In the data rows, 128 means zero.
Each row of this table is followed by its label. One hidden rule gives the labels. It looks at one to three of the table's principal directions, none of them among the few with the most spread.
tensor([108, 104, 118, 143,  84, 109, 138, 119, 122, 115, 104, 131, 118, 121, 177, 106, 119, 144,
        149, 113, 121, 105, 107, 107, 155, 137, 144, 151, 136,  96, 141, 127]) S
tensor([138, 129, 134, 119, 139, 127, 146, 148, 144, 138, 131, 132, 116, 118, 116, 134, 128, 108,
        146, 126, 140, 131, 125, 119, 120, 141, 110, 124, 115, 128, 102, 122]) B
tensor([ 93, 104, 199, 108, 123,  69,  94,  80, 146, 114,  82, 175, 156, 145, 109, 146, 102, 135,
        134, 180, 134,  79, 149, 134, 143, 108, 155, 163, 148, 150, 136, 133]) E
tensor([ 87,  73, 154, 129,  50, 112, 127, 104, 138, 139,  93, 162, 142, 151, 102, 138, 119, 119,
        175, 162, 141, 147,  78,  58, 127, 141, 126,  83, 128, 158, 127, 121]) J
tensor([ 99, 109, 133, 128, 109, 108, 146, 145, 133,  95, 111, 138, 102, 139, 156, 120, 102, 126,
        144, 129, 119, 131,  99,  90, 143, 138, 129, 143, 143,  87, 123, 105]) E
tensor([ 88,  98, 164, 114, 112, 114, 128, 119, 127, 118, 116, 143, 141, 163,  78, 156,  96, 117,
        132, 163, 128, 173,  98,  82, 108, 132, 130,  92, 139, 179, 117,  95]) B
tensor([125, 145, 107, 140, 123, 122, 139, 163, 123, 109, 119, 133, 105, 118, 157, 111, 128, 144,
        139, 108, 120, 100, 105, 134, 150, 127, 116, 159, 127,  72, 117, 125]) E
tensor([131, 130, 149, 118, 143, 103, 122, 119, 134, 125, 114, 130, 131, 117, 131, 127, 124, 130,
        130, 131, 137, 108, 150, 153, 133, 121, 145, 143, 127, 124, 112, 133]) E
tensor([108, 119, 151, 118, 108,  82, 115,  91, 154, 126,  77, 156, 137, 137, 123, 150, 127, 142,
        146, 163, 143, 102, 146, 123, 140, 115, 131, 141, 124,  97, 120, 124]) B
tensor([133, 124, 162, 137, 100,  89, 103,  18, 141, 154,  67, 152, 163, 166, 116, 161, 113, 160,
        127, 171, 148, 111, 157, 128, 135, 103, 127, 120, 149, 121, 154, 103]) S
tensor([133, 148,  84, 133, 128, 141, 138, 153, 123, 114, 136, 113, 113, 124, 141, 127, 150, 148,
        117, 107, 116, 123, 123, 143, 138, 124, 114, 135, 111,  86, 123, 125]) B
tensor([119, 135, 112, 138, 112, 137, 131, 119, 128, 127, 134, 139, 137, 147, 124, 132, 130, 130,
        124, 134, 117, 113, 110, 110, 136, 132, 111, 139, 125, 133, 155, 119]) E
tensor([123, 126,  86, 157,  61, 112, 113,  58, 141, 141,  91, 128, 149, 130, 179, 113, 164, 157,
        143, 133, 134,  86, 149, 122, 158, 125, 148, 140, 110,  76, 179, 151]) E
tensor([143, 123, 157,  82, 151, 138, 101, 108, 137, 134, 183, 122, 145, 106, 124, 113, 146,  97,
         99, 135, 125, 107, 172, 164, 122, 114, 163, 128, 133, 191, 134, 179]) E
tensor([143, 108, 114, 121, 100, 125, 126, 154, 139, 122, 115, 139,  93,  84, 183, 102, 162, 147,
        153, 102, 128,  78, 132, 152, 164, 119, 125, 152, 126,  57, 113, 172]) X
tensor([ 95, 124, 149, 118, 138, 102, 132, 153, 129,  99, 123, 147, 124, 129, 127, 126, 102, 123,
        132, 136, 117, 104, 111, 118, 138, 132, 137, 168, 134, 135, 119, 119]) D
tensor([ 95, 117,  48, 139,  86, 159, 148, 171, 101, 105, 157,  90, 108, 112, 166, 109, 152, 144,
        122,  88,  97, 163,  91,  97, 133, 143, 139, 115, 110, 109, 136, 133]) B
tensor([113, 120, 118, 138,  76, 112, 100,  66, 133, 149,  99, 138, 165, 133, 127, 131, 154, 148,
        139, 151, 139, 108, 142, 126, 135, 117, 150, 115, 114, 135, 156, 152]) B
tensor([171, 190,  89, 149, 203, 151, 156, 236, 110,  98, 135, 121,  74, 109, 140, 125, 133, 162,
        110,  73, 111,  92, 113, 199, 149, 118,  68, 188, 120,  36,  88, 106]) E
tensor([ 79,  91,  86, 140,  29,  90, 128,  59, 134, 127,  53, 141, 138, 145, 152, 162, 147, 192,
        146, 144, 124, 114, 117,  88, 159, 116, 128, 125, 115,  75, 147, 106]) Q
tensor([122, 121, 135, 135, 121, 117, 134, 125, 135, 135, 115, 124, 133, 127, 126, 123, 122, 112,
        149, 134, 143, 147, 127, 109, 117, 143, 141, 113, 119, 133, 122, 126]) Q
tensor([ 91,  83, 136, 121,  61, 111, 124, 102, 137, 131,  95, 156, 136, 142, 116, 146, 131, 140,
        153, 153, 129, 128, 100,  83, 138, 127, 124, 106, 127, 137, 131, 125]) B
tensor([138, 129, 159, 134, 168, 153, 137, 157, 116, 132, 152, 126, 129, 148,  87, 133,  95,  96,
        121, 133, 130, 176, 109, 112,  98, 143, 114, 103, 145, 181, 126, 105]) S
tensor([152, 150,  71, 130, 153, 179, 148, 192, 122, 120, 193,  88, 101,  98, 158,  95, 162, 103,
        114,  84, 113, 145, 129, 141, 121, 147, 126, 125, 104, 112, 129, 156]) B
tensor([114, 122, 122, 149, 104, 121, 112,  87, 128, 137, 101, 138, 153, 145, 130, 138, 132, 146,
        128, 146, 127, 119, 139, 118, 134, 125, 135, 135, 128, 131, 168, 130]) E
tensor([105, 107,  98, 154,  54, 138, 122,  90, 118, 134, 135, 136, 147, 129, 176,  93, 139, 132,
        142, 121, 111,  92,  99,  88, 155, 141, 148, 144, 132, 140, 193, 155]) D
tensor([145, 125, 182, 113, 163, 129, 117, 142, 131, 131, 134, 153, 129, 131,  94, 135, 111, 114,
        125, 142, 134, 113, 130, 151, 124, 119, 114, 135, 146, 161, 114, 132]) D
tensor([167, 182,  35, 173, 125, 181, 133, 175, 108, 133, 163, 108, 109,  93, 192,  82, 181, 155,
        121,  68, 107,  74, 118, 169, 159, 129, 102, 173, 106,  57, 165, 169]) E
tensor([133, 131,  96, 139, 117, 131, 145, 155, 125, 118, 116, 119, 101, 118, 154, 123, 138, 148,
        137, 104, 124, 128, 114, 130, 141, 130, 112, 133, 121,  70, 113, 120]) X
tensor([131, 144, 109, 107, 158, 142, 134, 192, 135, 102, 178, 110, 106,  92, 154,  92, 151,  98,
        124, 104, 118, 111, 137, 151, 132, 137, 147, 151, 108, 113, 111, 169]) E
tensor([131, 137,  85, 135,  94, 150, 137, 138, 106, 118, 143, 118, 117, 132, 141, 120, 146, 159,
        115, 100, 109, 117,  91, 135, 148, 119, 109, 120, 124, 105, 129, 121]) C
tensor([181, 179,  99, 148, 212, 164, 162, 226, 113, 108, 139, 114,  70, 121, 129, 138, 122, 151,
        106,  79, 116, 132, 120, 182, 132, 123,  58, 161, 132,  48,  92,  91]) C
tensor([101,  95,  93, 123,  79, 157, 137, 158, 107, 117, 166, 109, 118, 112, 151, 100, 143, 121,
        133, 102, 106, 153,  85,  93, 131, 143, 146, 102, 124, 153, 134, 149]) X
tensor([133, 128, 128, 127, 138, 124, 130, 122, 126, 120, 130, 121, 123, 123, 149, 121, 124, 132,
        118, 119, 123, 117, 143, 140, 136, 127, 138, 146, 135, 119, 136, 129]) S
tensor([108, 117, 161, 120, 140, 151, 112,  96, 104, 143, 148, 126, 168, 181,  39, 173,  95, 118,
         92, 166, 122, 210, 111,  97,  80, 122, 123,  62, 149, 244, 142,  89]) B
tensor([152, 155,  28, 165,  95, 205, 132, 189,  86, 122, 182, 102, 106, 105, 176,  82, 183, 162,
        110,  62,  91, 108,  81, 152, 155, 125, 101, 132, 115,  85, 162, 166]) S
tensor([143, 127, 146, 137, 132, 144, 124, 133, 121, 141, 128, 139, 132, 140, 100, 133, 121, 126,
        131, 133, 134, 138, 111, 130, 120, 126, 108, 107, 137, 149, 126, 123]) S
tensor([161, 125, 221,  65, 221, 124, 137, 126, 159, 143, 188, 111, 126, 121,  84, 130,  85,  29,
        116, 154, 158, 189, 178, 124,  69, 144, 154,  88, 148, 219,  81, 124]) X
tensor([110, 119, 134, 155, 105, 109, 122,  74, 125, 135,  89, 130, 150, 159, 130, 140, 106, 140,
        133, 150, 134, 148, 131,  98, 124, 132, 141, 120, 140, 129, 162, 102]) S
tensor([160, 158, 136, 127, 202, 136, 161, 223, 123, 101, 135, 121,  74, 117, 123, 127, 105, 124,
        126,  94, 127, 137, 113, 163, 126, 131,  88, 151, 134,  72,  68,  96]) C
tensor([141, 136, 115, 132, 165, 195, 123, 182, 105, 128, 190, 113, 133, 141,  81, 130, 139, 107,
         95, 121, 109, 175, 112, 135,  99, 135, 109,  95, 126, 191, 146, 138]) E
tensor([130, 111, 226, 101, 172,  76, 114, 119, 146, 118,  98, 162, 132, 125, 107, 132,  84, 109,
        140, 157, 148,  93, 154, 157, 131, 118, 150, 160, 156, 152,  97, 127]) S
tensor([127, 143,  49, 160,  87, 154, 133, 143, 117, 137, 117, 121, 118, 118, 154, 130, 170, 170,
        134, 103, 115, 120, 108, 123, 144, 126,  98, 131, 104,  70, 146, 136]) B
tensor([102, 103, 115, 148,  81, 123, 130, 124, 126, 124, 100, 146, 128, 134, 144, 128, 129, 146,
        149, 131, 120, 113, 101,  97, 147, 135, 122, 140, 129, 111, 150, 127]) E
tensor([123, 142, 114, 156, 139, 147, 153, 160, 114, 124, 144, 121, 119, 142, 132, 117, 100, 108,
        134, 115, 119, 157,  90,  89, 116, 155, 112, 131, 135, 134, 142, 100]) E
tensor([102, 141,  63, 153, 101, 145, 160, 168, 108, 109, 140, 113, 107, 132, 157, 118, 126, 141,
        132,  97, 103, 140,  74,  86, 137, 147, 109, 142, 118,  95, 137, 102]) E
tensor([156, 155, 105, 146, 156, 144, 133, 158, 122, 128, 137, 119, 115, 110, 149, 113, 141, 137,
        122, 101, 124, 105, 138, 163, 138, 128, 115, 157, 121,  95, 133, 139]) E
tensor([132, 142, 126, 130, 154, 111, 144, 143, 136, 114, 119, 117, 109, 121, 152, 121, 115, 121,
        132, 118, 132, 132, 141, 130, 128, 136, 133, 148, 128,  86, 113, 113]) E
tensor([135, 124,  80, 146, 105, 168, 137, 161, 107, 126, 158, 104, 110, 111, 163,  98, 149, 131,
        128,  91, 113, 146, 104, 120, 133, 139, 128, 114, 125, 112, 143, 148]) X
tensor([171, 152, 109, 106, 168, 146, 131, 178, 137, 132, 146, 120,  92,  83, 140, 128, 164, 138,
        121,  99, 130, 106, 155, 184, 134, 110, 100, 142, 116,  76,  84, 156]) Q
tensor([121, 127,  97, 151, 107, 142, 159, 168, 120, 121, 111, 133, 106, 145, 117, 143, 125, 145,
        144, 113, 122, 145,  76,  99, 134, 142,  82, 119, 116,  95, 114,  88]) B
tensor([132, 123, 153, 106, 147, 126, 125, 126, 142, 133, 150, 125, 131, 119, 121, 122, 124,  93,
        129, 139, 137, 138, 146, 124, 113, 134, 144, 119, 130, 159, 119, 143]) B
tensor([107, 106, 110, 133,  66, 100, 115, 100, 138, 125,  79, 147, 129, 119, 157, 130, 154, 168,
        152, 135, 131,  89, 127, 126, 160, 114, 134, 140, 119,  74, 133, 146]) Q
tensor([146, 133, 191, 105, 192, 129, 117, 126, 132, 145, 143, 123, 149, 143,  54, 153, 102,  90,
        114, 157, 150, 182, 155, 143,  80, 126, 135,  84, 135, 206,  98, 114]) Q
tensor([142, 152, 114, 144, 128, 114, 120,  87, 132, 149, 102, 131, 142, 126, 139, 139, 137, 152,
        126, 130, 136,  99, 154, 146, 136, 117, 120, 151, 124, 104, 142, 125]) E
tensor([133, 144, 151, 128, 151, 121, 123, 120, 143, 132, 125, 153, 137, 142, 111, 139, 116, 117,
        126, 149, 130, 100, 135, 129, 129, 126, 109, 155, 134, 135, 141, 122]) D
tensor([147, 149,  78, 139, 132, 147, 137, 154, 119, 122, 137, 108, 107, 109, 158, 120, 157, 153,
        117,  95, 117, 117, 133, 157, 141, 122, 114, 141, 114,  76, 126, 136]) B
tensor([139, 132, 119, 125, 124, 110, 119,  74, 146, 155,  91, 126, 137, 126, 129, 161, 143, 151,
        127, 144, 145, 134, 174, 135, 123, 113, 122, 119, 122, 100, 127, 122]) Q
tensor([113, 121, 142, 126, 132, 119, 132, 126, 121, 124, 127, 125, 133, 135, 119, 132, 105, 121,
        128, 133, 127, 149, 119, 111, 118, 134, 139, 122, 136, 153, 123, 112]) C
tensor([134, 127, 131,  81, 134, 117, 104, 135, 151, 127, 131, 143, 121,  90, 124, 142, 173, 144,
        121, 135, 130,  81, 169, 179, 142,  96, 128, 145, 112, 109,  95, 176]) J
tensor([169, 165, 129, 122, 193, 132, 136, 175, 131, 111, 148, 112, 100, 104, 148, 107, 131, 121,
        114,  99, 130, 105, 155, 188, 134, 122, 125, 160, 126,  83, 100, 138]) C
tensor([158, 137, 126, 124, 140, 168, 107, 146, 116, 136, 158, 135, 126, 121, 116, 124, 152, 139,
        107, 120, 118, 112, 129, 167, 133, 107, 106, 122, 138, 139, 137, 159]) S
tensor([ 96, 101, 183, 106,  92,  62, 112,  27, 155, 133,  62, 165, 158, 169, 101, 175, 100, 146,
        134, 188, 145, 112, 148, 104, 135, 108, 137, 125, 144, 137, 129,  91]) E
tensor([133, 137,  79, 157, 111, 170, 140, 187, 123, 126, 151, 131, 113, 117, 147, 102, 156, 122,
        145, 103, 115, 114,  91, 114, 139, 148, 101, 139, 108, 103, 150, 151]) E
tensor([115, 116,  68, 160,  57, 145, 131, 158, 106, 112, 113, 140, 108, 113, 179, 101, 161, 179,
        146,  91, 103,  75,  75, 129, 178, 123, 110, 156, 120,  65, 149, 149]) S
tensor([ 70,  84, 126, 143,  64, 135, 129,  81, 124, 130, 139, 126, 162, 168, 127, 120, 105,  93,
        139, 159, 118, 184,  93,  26, 109, 163, 163,  89, 136, 201, 191, 117]) E
tensor([103, 106, 140, 122, 119, 146, 122, 119, 114, 125, 166, 118, 151, 144, 110, 119, 114,  99,
        113, 138, 115, 163, 113,  96, 109, 142, 157, 103, 136, 209, 155, 133]) E
tensor([119, 112, 137, 111,  90, 100, 111,  49, 148, 147, 101, 140, 150, 134, 132, 148, 139, 142,
        129, 156, 139, 109, 158, 120, 136, 112, 141, 121, 129, 130, 140, 133]) B
tensor([144, 139, 137, 143, 138, 141, 118, 121, 112, 146, 112, 140, 143, 149,  81, 156, 125, 154,
        117, 135, 131, 134, 118, 149, 121, 113,  97, 112, 132, 150, 127, 109]) C
tensor([145, 134, 164, 120, 166,  88, 129, 128, 140, 113,  92, 128, 116, 123, 131, 133, 113, 138,
        130, 128, 146, 110, 162, 174, 136, 117, 140, 148, 130,  88,  93, 114]) X
tensor([147, 141,  98, 152, 124, 155, 138, 167, 109, 129, 125, 126, 110, 129, 125, 128, 139, 153,
        130, 102, 122, 133,  96, 141, 135, 124,  91, 119, 125,  95, 119, 118]) X
tensor([122, 154,  86, 172, 105, 161, 127,  74, 114, 173, 147, 101, 177, 162, 105, 131, 128, 106,
        125, 144, 135, 196, 117,  68,  86, 153, 132,  75, 115, 189, 186, 111]) E
tensor([133, 150, 217, 105, 194,  95, 115,  69, 148, 162, 129, 142, 176, 160,  48, 162,  72,  73,
        121, 189, 162, 162, 164, 114,  74, 131, 140, 108, 144, 230, 115,  95]) E
Here are more rows. What is the label of each one?
tensor([110, 107, 165, 115, 128, 109, 133, 135, 132, 117, 118, 143, 120, 136, 119, 133,  97, 114,
        141, 142, 131, 141, 111, 102, 123, 132, 130, 125, 147, 139, 110, 112]) >> C
tensor([121,  95, 227,  72, 137,  64,  93,  41, 173, 139, 102, 164, 153, 125, 121, 143, 104, 100,
        135, 189, 155,  92, 194, 134, 128, 108, 172, 142, 157, 167, 121, 151]) >> C
tensor([109, 121, 107, 143,  90, 112, 127,  85, 136, 135, 110, 126, 145, 131, 157, 121, 136, 133,
        139, 134, 130, 113, 136, 104, 138, 137, 148, 139, 118, 119, 160, 133]) >> E
tensor([123, 118, 101, 143, 115, 138, 151, 164, 121, 122, 133, 108, 109, 115, 151, 108, 130, 117,
        148, 103, 128, 157, 105, 104, 124, 151, 133, 114, 117, 109, 118, 125]) >> X
tensor([107, 106,  85, 155,  61, 141, 132, 131, 107, 117, 130, 125, 128, 124, 171,  95, 146, 150,
        140, 101, 107, 101,  86, 110, 160, 138, 141, 138, 122, 116, 164, 145]) >> S
tensor([ 76,  93,  63, 153,  35, 143, 152, 145,  94, 102, 134, 113, 119, 130, 173,  99, 136, 154,
        141,  91,  94, 132,  51,  73, 156, 148, 141, 123, 119, 121, 153, 121]) >> C
tensor([182, 163, 150, 110, 180, 130, 114, 136, 144, 145, 137, 141, 118, 100, 123, 128, 146, 129,
        120, 123, 143,  78, 169, 196, 134, 104, 105, 154, 130, 105, 101, 155]) >> E
tensor([160, 132, 196,  98, 170, 115, 118, 104, 147, 149, 129, 143, 138, 136,  79, 146, 109, 100,
        128, 156, 156, 135, 155, 150, 106, 117, 121, 104, 141, 167,  95, 122]) >> X
tensor([146, 139, 114, 154,  99, 137, 126,  68, 129, 161, 125, 127, 153, 143, 140, 121, 133, 128,
        132, 131, 137, 116, 130, 112, 130, 134, 123, 120, 127, 139, 170, 125]) >> S
tensor([126, 111, 117, 133,  90, 142, 113,  83, 118, 149, 122, 130, 147, 139, 120, 144, 141, 152,
        118, 135, 123, 136, 127, 120, 129, 115, 123, 103, 135, 151, 153, 130]) >> X
tensor([123, 126,  78, 152,  94, 155, 141, 150, 103, 120, 135, 113, 119, 131, 144, 118, 143, 154,
        125,  98, 110, 136,  90, 120, 140, 133, 115, 118, 120, 110, 141, 121]) >> C
tensor([112, 106, 185, 105, 121, 107, 114,  66, 135, 143, 123, 145, 161, 157,  85, 152,  97, 109,
        123, 170, 139, 148, 133, 101, 108, 124, 143,  99, 148, 203, 132, 110]) >> C
tensor([112,  97, 174,  98, 103,  93, 108,  86, 150, 131, 107, 156, 144, 128, 116, 137, 128, 123,
        141, 160, 140,  99, 143, 126, 137, 116, 148, 127, 133, 151, 120, 144]) >> B
tensor([ 97, 110, 120, 136,  97, 109, 138, 119, 145, 137, 111, 127, 137, 121, 140, 122, 127, 104,
        164, 141, 140, 146, 124,  75, 118, 155, 150, 121, 110, 133, 134, 132]) >> B
tensor([121, 117, 184, 112, 115,  90,  99,  35, 154, 161,  91, 152, 171, 155,  87, 160, 114, 117,
        136, 189, 158, 135, 163, 111, 109, 115, 143,  99, 137, 171, 134, 122]) >> B
tensor([ 95,  67, 214,  89,  90,  89,  82,  44, 139, 136, 128, 154, 180, 129, 114, 115, 114, 100,
        133, 177, 138, 101, 155, 120, 129, 119, 204, 116, 151, 235, 153, 174]) >> S
tensor([109, 110, 213, 108, 140, 105, 117,  43, 150, 163, 127, 144, 187, 185,  42, 166,  75,  65,
        131, 205, 159, 195, 141,  64,  70, 144, 147,  66, 145, 255, 139,  90]) >> E
tensor([133, 124,  80, 137, 103, 167, 146, 191, 115, 117, 160, 119, 104, 108, 147, 101, 160, 131,
        136,  88, 111, 116,  86, 129, 145, 140, 110, 127, 107, 110, 125, 149]) >> B
tensor([111, 105, 131, 121,  94, 109, 129,  83, 144, 134, 122, 118, 127, 123, 172, 112, 119, 107,
        147, 140, 137, 152, 141,  80, 123, 139, 162, 112, 142, 115, 142, 136]) >> X
tensor([134, 134, 124, 135, 133, 105, 126, 135, 124, 100, 101, 129, 110, 118, 167, 115, 130, 163,
        122, 109, 121,  81, 142, 173, 162, 113, 137, 172, 133,  64, 124, 130]) >> S
tensor([124, 138, 100, 124, 146, 116, 139, 181, 129, 101, 143, 100, 108,  81, 176,  87, 150, 119,
        136,  91, 125, 105, 146, 160, 141, 140, 168, 163, 100,  89, 107, 162]) >> B
tensor([122, 113, 214,  83, 196, 106, 123, 146, 144, 111, 136, 139, 134, 147,  57, 157,  89,  85,
        115, 166, 142, 165, 152, 140,  95, 127, 141, 109, 139, 194,  84, 108]) >> B
tensor([123, 106,  93, 112, 106, 154, 111, 147, 107, 112, 171,  97, 123,  88, 168,  92, 170, 139,
        106,  93, 105, 118, 141, 162, 143, 119, 174, 125, 119, 140, 139, 187]) >> X
tensor([122, 108, 116, 137, 112, 150, 126, 122, 116, 132, 152,  98, 134, 127, 145, 105, 130, 106,
        127, 121, 126, 181, 127, 101, 109, 144, 161,  88, 132, 155, 150, 143]) >> X
tensor([ 92, 121,  61, 135, 111, 173, 151, 195,  97, 102, 179,  87, 116, 125, 129, 115, 143, 121,
        112,  94,  95, 187,  81,  94, 113, 152, 136, 100, 104, 153, 133, 125]) >> B
tensor([106,  96, 102, 147,  60, 127, 125,  66, 127, 149, 109, 116, 149, 137, 154, 125, 138, 134,
        143, 136, 132, 155, 126,  78, 126, 141, 153,  95, 124, 138, 168, 132]) >> X
tensor([105,  85, 197, 101, 113, 121, 100,  65, 133, 140, 142, 149, 168, 157,  88, 139,  99,  94,
        118, 177, 131, 149, 134,  93, 108, 126, 159,  95, 159, 234, 157, 135]) >> S
tensor([173, 159, 135, 121, 193, 160, 143, 106, 121, 163, 183,  71, 146, 141,  86, 135, 112,  77,
         96, 123, 148, 220, 162, 130,  65, 145, 139,  59, 124, 203, 116, 101]) >> X
tensor([123,  92, 208, 102, 111, 103,  83,  54, 142, 150, 103, 175, 167, 145,  90, 151, 115, 128,
        128, 182, 141,  97, 152, 134, 130, 101, 141, 122, 158, 194, 146, 149]) >> S
tensor([119, 121, 118, 155, 104, 141, 130, 132, 128, 143, 128, 138, 135, 125, 144, 110, 126, 112,
        154, 129, 129, 129, 106,  88, 126, 149, 126, 132, 129, 137, 159, 142]) >> E
